128 stands for zero in the data rows.
Here are some numbered points:
tensor([105, 137, 128, 126, 114, 130, 117, 133, 126, 119, 119, 129, 121, 121, 105, 125]) 0
tensor([185, 131, 102, 109, 133, 140, 129, 134, 137, 115, 110,  77, 148,  86, 112, 161]) 1
tensor([111, 180, 118, 115, 105, 120, 160, 134, 109, 176, 142, 158, 160, 163, 116, 154]) 2
tensor([158,  93, 113, 188, 146,  84,  97, 101, 163, 106, 106,  63, 160,  93, 121,  98]) 3
tensor([149, 173,  71, 152,   0,  43, 134, 116,  81, 182, 170, 114,  34, 105, 105, 116]) 4
tensor([112, 125, 119, 130, 123, 129,  98, 117, 110, 127, 123, 143, 132, 129, 130, 154]) 5
tensor([ 79, 144, 150, 119, 114, 125, 135, 128, 131, 124, 127, 131, 114, 114, 120, 128]) 6
tensor([195, 128, 123, 124, 139, 115, 116,  90, 172, 125, 103,  76, 158,  92,  98, 138]) 7
tensor([ 83, 131, 137,  92,  71, 120,  93, 107,  97,  81, 112, 100, 115, 133,  97, 116]) 8
tensor([ 85, 113, 149, 165, 162, 141, 135, 136, 115, 142, 113, 155, 142, 150, 126,  76]) 9
tensor([111, 129, 146, 125, 111, 126, 145, 121,  86, 100, 117, 122, 127, 114, 102, 122]) 10
tensor([ 73, 106, 189, 167, 168, 165, 162, 139, 117, 136, 146, 199, 157, 125, 152,  59]) 11
tensor([106, 127, 125, 145, 135, 149, 120, 108, 122, 149, 120, 145, 111, 129, 106, 120]) 12
tensor([138, 123, 130,  98, 119, 215,  59, 116, 184, 143, 131, 225, 110, 115, 105, 138]) 13
tensor([106, 127, 158, 139, 151, 135, 148, 129, 120, 129, 140, 152, 133, 132, 135, 106]) 14
tensor([ 96, 162, 147, 117, 113,  61, 156, 161,  92, 103, 130, 156, 150, 105, 148, 146]) 15
tensor([221, 135, 133, 116, 132,  89, 138, 109, 169,  86, 144,  51, 116, 117, 151, 150]) 16
tensor([105, 157, 118, 140, 137, 142, 111, 118, 134, 158, 125, 154, 124, 130, 132, 143]) 17
New points follow, each followed by the numbers of its five nearest points above by angle, nearest first.
tensor([102, 175, 145, 101, 131, 152, 150, 108, 127, 161, 140, 157, 132, 200,  80, 177]) 2 17 12 6 13
tensor([ 84, 186, 172,  59, 102, 115, 114, 122, 189,  91, 146, 148, 122, 142, 106, 187]) 6 0 8 13 15
tensor([ 87, 100,  67, 129,  67, 136, 112, 151,  70, 185, 162, 166,  54, 120, 149, 117]) 4 12 5 17 0
tensor([100, 138, 136, 124, 104,  96,  83, 170, 143, 122, 147, 171, 102, 173, 178, 110]) 15 17 5 6 13
tensor([ 83, 140, 166,  95, 143, 132, 143, 108, 167, 117, 145, 133,  76, 112, 140, 111]) 6 14 11 0 13
tensor([204,  36,  92, 243, 134,  33,  73, 102, 202,  87,  89,   9, 192,  80, 110,  73]) 3 7 16 1 4
tensor([117, 131, 126, 130, 115, 121, 126, 124, 117, 139, 134, 131, 131, 140, 124, 140]) 2 5 4 17 15
tensor([ 80,  92, 125, 153, 137, 185,  89, 147, 124,  95,  85, 130,  79, 178, 180, 100]) 9 12 11 5 13
tensor([ 81, 150, 153, 121, 113, 125, 139, 119, 151, 113, 118, 124, 111, 114, 116, 122]) 6 0 8 10 15
tensor([103, 129, 131, 140, 118, 136,  70, 119, 116, 124, 124, 146, 132, 140, 138, 151]) 5 17 13 8 0
tensor([ 65, 196,  47, 165, 108, 122,  18, 125, 183, 209,  99, 189,  53, 169, 148, 153]) 17 12 5 13 4
tensor([ 76, 116, 133, 112, 114, 173, 111, 117, 138,  90,  73, 125,  98,  90,  92, 118]) 0 8 6 10 12
tensor([107, 138, 104, 121, 118, 131, 130, 140,  96, 144, 114, 143, 136, 130, 139, 127]) 2 5 17 15 9
tensor([ 96, 157, 124, 136, 134, 140, 102, 113, 140, 163, 126, 169, 116, 139, 138, 148]) 17 12 13 5 2
tensor([106, 122, 116, 152, 139, 145, 115, 103, 124, 151, 122, 140, 107, 127, 107, 119]) 12 17 9 13 5
tensor([189, 116, 106, 115, 132, 130, 138, 130, 133, 104, 125,  77, 142,  85, 116, 164]) 1 7 16 3 10
tensor([117, 154, 129, 124, 123, 125, 149, 130, 118, 152, 138, 140, 141, 135, 117, 146]) 2 17 15 6 4
tensor([ 80, 119, 113, 159, 107, 137,  50, 103, 102, 122, 124, 160, 121, 142, 139, 177]) 5 17 12 13 0
tensor([ 61, 114, 113, 157, 107, 144,  11,  96,  91, 110, 121, 154, 125, 149, 145, 190]) 5 17 8 0 12
tensor([ 90, 109, 128, 146, 135, 164, 108, 137, 126, 105,  98, 113,  82, 171, 162, 108]) 9 12 8 11 0
